In the data rows, 128 means zero.
Some points, each followed by its number:
[129 117 132  95 128 138 112 124 133 110 144 121 129 143 125 144] 0
[109 141 108 129  89 118 134 104 152 109 148  87 155 139 110 136] 1
[122 136 116 106 117 128 128 111 128 125 132 124 110 125 126 124] 2
[114 116 124 110 133 144 119 129 107 141 112 154 108 126 139 125] 3
[133 117 135  88 130 137 112 120 149 111 139 121 127 134 125 125] 4
[116 155 116 127  91 122 133 115 138  97 137  95 143 132 112 127] 5
[136 130 121 128  96 126 147 120 119 131 129  88 139 128  96 125] 6
[125 139 111 141  89 119 151 118 134 113 145  69 150 143  92 120] 7
[123 120 128  93 121 129 120 115 140 133 137 133 112 128 129 129] 8
[184  94 202 141 255 161  71 176 147 125 153 159 176 130 112 145] 9
[146 127 142  81 151 150 102 146 125 140 116 134 106 120 138 121] 10
[118 152 110 140  81 120 145 100 136 112 136  88 149 135 105 134] 11
[135 110 135  87 133 142 114 127 132 114 138 113 138 142 123 139] 12
[132 121 139 110 146 164 120 112 126 140 122 147 117 140 140 111] 13
[120 116 124 100 117 129 114 116 145 143 132 130 116 126 136 130] 14
[147 108 167  93 198 165  89 143 128 135 140 135 139 132 123 130] 15
[116 200  95 201  79 110 156 112 143  55 155  24 153 145  91 128] 16
[137  88 164  85 191 177  93 155 129 119 139 131 147 145 121 140] 17
[130 101 146  88 167 161 106 144 122 122 135 131 146 146 132 145] 18
[127 131 127 113 111 128 129 120 131 110 131  96 137 132 105 121] 19
[ 93 140  69 254   0   0 234 179 110 146  98 179  72  77 167 133] 20
[130 116 128  89 141 142 112 118 122 140 117 135 115 127 138 118] 21
[141 121 136 136  73 110 115 123 119 141 118 119 124 128 131 118] 22
[129 121 131  95 124 132 114 124 127 124 138 124 124 141 128 135] 23
[127 101 128  66 147 151 101 140 122 134 119 123 114 125 131 125] 24
New points follow, each followed by the numbers of its two nearest points above, looking only along the 6 directions in which the numbered points spread most, nearest first.
[124 137 126 200  95 100 150  98 120 142 120 156  99 113 142 111] 22 2
[161 118 163 108 193 149 110 154 131 143 128 142 127 125 135 127] 15 18
[117 163 115 255 114  37 195 121 121 147 116 197 101  94 154 117] 20 22
[117 153 115 255 127  28 195 123 118 151 112 206 105  91 159 116] 20 22
[ 85 106 123 139 134 164 148 151  95 134 114 164 114 134 156 137] 3 21
[118 233  60 255  90  78 207  93 131  85 156  31 121 145  92 128] 16 11
[116 218  71 255  81  79 196  95 130  93 149  53 126 141  96 127] 16 11
[123 103 138  79 175 161 108 139 112 125 121 123 172 156 128 144] 18 17
[162 115 165  95 144 146 101 154 128 138 124 136 108 118 135 120] 10 13
[128  97 149  80 152 155 108 143 124 109 138 122 140 150 126 147] 18 12
[ 85 125  65 156   0  35 174 145 119 143 110 145  86 107 140 120] 20 22
[127 127 126 106 110 131 120 119 136 122 134 105 140 132 117 128] 19 23
[136 117 134  88 131 140 105 125 121 138 118 134 104 116 136 118] 21 13
[115 135 108 118 104 112 139 112 122 142 120 138 102 118 136 115] 2 14
[113 155 109 241  42  40 191 100 119 147 116 159  89 107 151 114] 20 22
[117 159  98 235  73  79 191 103 119 145 114 156 100 110 145 117] 22 20
[154 107 162 100 190 150  91 136 135 134 130 137 130 121 124 123] 15 18
[110 146 105 122 114 128 144 108 136 128 133 123 106 122 119 125] 2 8
[203 119 204 179 255 155 120 209 148 142 140 166 162 126 137 145] 9 15
[121 160 110 255 105  51 194 118 119 150 110 196  98  97 158 119] 20 22
[105 229  90 255  38  78 225 121 125 138 121 138 106 116 137 116] 20 16
[188 135 172 126 170 164 132 197 143 143 133 145 120 131 144 140] 15 18
[115 134 116 255 139  28 185 112 119 144 111 217 110  85 158 112] 20 22
[117 173 102 255  79  70 201 111 118 149 112 167  96 107 152 115] 20 22
[132 126 129 108 112 132 123 124 125 121 128 101 135 134 111 117] 19 6
[ 71 150  42 248   0   0 254 166 114 146  99 167  72  88 160 124] 20 22
[148 120 150  79 143 148  99 145 120 138 121 134 106 116 133 116] 10 21
[132 117 128  94 130 139 109 120 124 143 118 133 121 129 131 121] 21 8
[137 133 127 126  74 122 125 113 122 134 118 120 129 126 128 120] 22 6
[118 169 110 255  95  64 200 116 122 152 112 180  99 100 159 119] 20 22
[ 82 166 104 247  61  52 208 116 119 142 115 154  99 108 146 119] 20 22
[124 140 125 234 102  88 160 102 120 145 115 166  98 107 148 113] 22 2
[137 117 140  77 129 139 104 130 126 137 121 135 107 119 133 120] 21 10
